One turn sends every row of this set to another row. A few are shown first. Where does it send the rows asked after them?
malaz: [-0.53,-0.27,0.50,0.67,2.00,-1.45,2.11,-1.15,-0.25,-0.43,1.11,0.10,0.98,-0.89,-0.96,0.03,0.67,2.62,-2.92]
tas: [1.57,-1.29,1.44,1.86,1.41,1.18,2.92,0.01,0.13,-1.43,1.20,0.51,1.69,-1.93,0.18,-0.52,0.07,1.60,-1.38]
siduk: [0.46,0.11,1.35,0.74,-1.85,-0.29,1.22,-1.06,-1.74,-1.12,-1.41,0.27,0.89,-0.37,-0.06,-0.08,0.59,-1.19,-3.09]
ren: [0.15,0.22,0.97,1.02,1.88,-0.52,2.57,-0.57,-0.65,0.08,0.54,0.87,1.08,0.23,-1.07,-0.21,0.16,2.59,-3.10]
soger: [0.75,-1.37,1.51,1.03,0.99,0.71,0.44,-1.13,1.48,-1.64,0.35,0.25,1.06,-0.61,0.34,1.08,0.40,3.81,0.14]
Kos: [1.09,-0.57,1.59,0.95,0.88,0.93,0.48,-0.53,1.19,-1.32,-0.16,1.39,1.20,0.30,0.05,0.76,-0.12,4.10,-0.02]
kemus: [0.20,-0.37,1.23,1.37,1.93,-0.14,2.90,-0.88,-0.56,0.08,0.81,0.03,0.97,-0.04,-0.81,-0.01,0.45,2.24,-2.98]
zulam: [0.67,-0.48,1.16,0.58,0.94,0.21,0.03,-0.69,1.35,-1.63,-0.02,1.49,1.24,-0.16,-0.10,0.76,-0.03,4.32,0.00]
palem: [1.06,0.35,0.37,0.66,1.29,-0.43,1.67,0.66,0.09,-1.66,0.65,2.77,1.98,-1.62,-0.64,-1.07,-0.64,2.68,-1.58]
lekin: [0.28,-0.15,1.32,0.50,-3.02,-0.88,1.99,-0.51,-0.54,-1.91,0.09,1.06,0.51,-1.62,-0.51,1.66,0.30,3.13,-0.46]
dar: [0.44,-0.96,1.09,0.63,0.98,0.07,0.01,-1.05,1.52,-1.83,0.30,0.75,1.14,-0.69,0.08,0.95,0.29,4.13,0.11]
Zop: [0.58,-1.15,0.72,1.06,2.09,0.25,-0.56,-0.73,-0.42,-2.35,0.84,1.62,-0.42,-0.34,-0.84,-0.74,0.04,-0.96,-2.38]
riz: [0.93,-0.59,1.60,1.32,-3.26,-0.11,0.91,-0.49,0.87,-2.30,-0.27,1.97,0.54,-1.24,-0.30,1.12,0.88,1.54,0.50]
Soso: [0.12,0.29,0.88,0.97,1.41,-0.62,0.26,-0.73,0.74,-2.20,-0.27,0.97,0.63,-0.11,-0.33,1.55,0.18,-0.31,-4.92]
Bigom: [0.93,-0.58,1.55,1.31,-3.24,-0.13,0.93,-0.52,0.85,-2.32,-0.25,1.94,0.56,-1.25,-0.29,1.12,0.90,1.53,0.51]
varib: [-0.32,0.33,0.52,0.64,1.93,-1.32,2.08,-0.76,-0.44,-0.24,0.74,0.93,1.08,-0.32,-1.18,-0.18,0.27,2.80,-2.99]
kivu: [0.13,-0.35,1.20,0.71,-1.77,-0.62,1.09,-1.44,-1.54,-1.36,-1.05,-0.38,0.81,-0.98,0.11,0.16,0.91,-1.31,-3.03]
Digig: [0.26,0.00,1.14,1.19,1.41,-0.25,0.55,-0.86,0.78,-2.11,-0.17,0.54,0.61,-0.10,-0.16,1.63,0.28,-0.57,-4.84]
siti: [0.31,0.38,1.03,1.08,1.37,-0.37,0.38,-0.60,0.65,-2.06,-0.35,1.07,0.65,0.15,-0.35,1.52,0.07,-0.37,-4.92]
nozip: [0.60,-1.08,0.68,1.01,2.06,0.21,-0.59,-0.72,-0.47,-2.35,0.81,1.71,-0.38,-0.29,-0.89,-0.71,0.01,-0.97,-2.41]
Sig: [-0.25,-0.08,0.69,0.27,-1.77,-1.40,0.58,-1.51,-1.39,-1.62,-0.95,-0.13,0.87,-1.37,-0.08,0.06,0.97,-0.98,-2.98]
lefof: [0.45,1.10,0.98,0.99,-0.88,-0.22,-1.34,-0.03,0.22,-1.67,-0.76,1.45,0.21,-0.18,-0.35,2.37,0.16,-0.89,-0.12]
denez: [0.18,0.83,0.85,0.95,-0.82,-0.49,-1.43,-0.30,0.39,-1.87,-0.47,0.94,0.13,-0.69,-0.28,2.51,0.45,-0.97,-0.02]
seg: [0.26,0.62,0.95,0.37,-1.90,-0.86,0.78,-0.91,-1.75,-1.20,-1.57,0.95,0.98,-0.31,-0.31,-0.23,0.38,-0.80,-3.17]
Rosus: [0.70,-1.09,0.76,1.08,2.06,0.36,-0.50,-0.69,-0.45,-2.28,0.76,1.69,-0.39,-0.21,-0.86,-0.72,-0.01,-0.97,-2.41]
nuvut: [0.40,-0.39,-0.01,0.46,1.46,-1.19,1.36,-0.05,0.52,-2.21,1.34,1.61,1.82,-2.83,-0.44,-0.76,0.01,2.52,-1.38]
sop: [-0.22,-0.63,0.93,1.19,2.00,-0.74,2.61,-1.23,-0.32,-0.25,1.16,-0.46,0.90,-0.72,-0.73,0.12,0.77,2.22,-2.87]
Dud: [0.92,-0.56,1.60,1.35,-3.26,-0.10,0.90,-0.49,0.86,-2.30,-0.26,1.94,0.52,-1.29,-0.28,1.11,0.87,1.51,0.52]
kibe: [0.66,-1.17,0.73,1.10,2.10,0.36,-0.53,-0.76,-0.47,-2.36,0.80,1.59,-0.40,-0.30,-0.82,-0.66,0.05,-0.98,-2.40]
Peze: [0.92,-0.60,1.64,1.35,-3.27,-0.08,0.92,-0.52,0.85,-2.29,-0.26,1.94,0.55,-1.24,-0.28,1.14,0.89,1.49,0.52]
Vit: [0.35,-0.49,1.53,0.70,-2.96,-0.61,2.18,-0.63,-0.50,-1.87,0.28,0.58,0.53,-1.76,-0.33,1.78,0.45,2.94,-0.39]
Gozif: [0.11,0.09,0.90,1.01,1.42,-0.54,0.33,-0.84,0.80,-2.23,-0.13,0.64,0.64,-0.24,-0.28,1.66,0.31,-0.42,-4.83]
nime: [0.94,-0.55,1.60,1.37,-3.25,-0.09,0.92,-0.50,0.85,-2.29,-0.27,1.96,0.54,-1.21,-0.30,1.15,0.88,1.49,0.49]
sisa: [1.14,-1.09,1.83,1.24,0.92,1.25,0.72,-0.79,1.26,-1.36,0.05,0.67,1.11,0.02,0.28,0.96,0.13,3.77,0.09]
raf: [0.36,0.17,1.17,1.22,1.39,-0.13,0.55,-0.68,0.66,-2.03,-0.29,0.81,0.64,0.17,-0.22,1.59,0.14,-0.49,-4.86]
kesi: [-0.20,0.48,0.59,0.04,-1.84,-1.56,0.42,-1.17,-1.51,-1.55,-1.31,0.71,0.99,-0.94,-0.32,-0.16,0.61,-0.71,-3.10]
labo: [1.78,-0.19,1.28,1.48,1.25,1.04,2.70,0.75,-0.16,-1.19,0.60,2.11,1.90,-1.01,-0.26,-0.94,-0.60,2.08,-1.56]
nev: [0.51,0.06,1.47,0.59,-3.06,-0.55,2.09,-0.29,-0.74,-1.69,-0.09,1.37,0.58,-1.24,-0.54,1.58,0.13,3.15,-0.53]
rav: [0.68,-1.42,0.65,1.18,1.53,-0.19,2.18,-0.46,0.54,-2.06,1.69,0.20,1.69,-3.06,0.10,-0.40,0.46,1.87,-1.24]
pob: [0.73,0.97,1.32,1.36,-0.91,0.35,-0.96,0.00,0.10,-1.47,-0.82,1.20,0.18,0.07,-0.24,2.41,0.20,-1.11,-0.09]
Bib: [0.32,0.42,1.15,1.24,-0.79,-0.07,-1.15,-0.47,0.41,-1.81,-0.36,0.41,0.05,-0.76,-0.07,2.61,0.62,-1.23,0.02]
gavem: [0.63,-0.52,1.80,0.96,-3.02,-0.14,2.50,-0.54,-0.66,-1.66,0.11,0.61,0.50,-1.42,-0.26,1.78,0.35,2.82,-0.41]
poni: [0.67,-1.05,0.71,1.04,2.06,0.33,-0.56,-0.67,-0.50,-2.30,0.75,1.75,-0.39,-0.23,-0.89,-0.72,-0.03,-0.95,-2.41]
Lovo: [0.68,0.51,1.43,1.50,-0.84,0.46,-0.82,-0.29,0.24,-1.55,-0.57,0.55,0.08,-0.27,-0.05,2.56,0.41,-1.32,-0.02]
Tak: [0.72,-0.16,1.76,0.88,-3.04,-0.12,2.42,-0.30,-0.79,-1.58,-0.08,1.12,0.57,-1.09,-0.41,1.64,0.14,2.93,-0.52]

rav turns into tas
Tak turns into nev
nime turns into riz
Now find these:
siduk turns into seg
varib turns into malaz
siti turns into Soso
poni turns into nozip
Lovo turns into pob
sisa turns into Kos

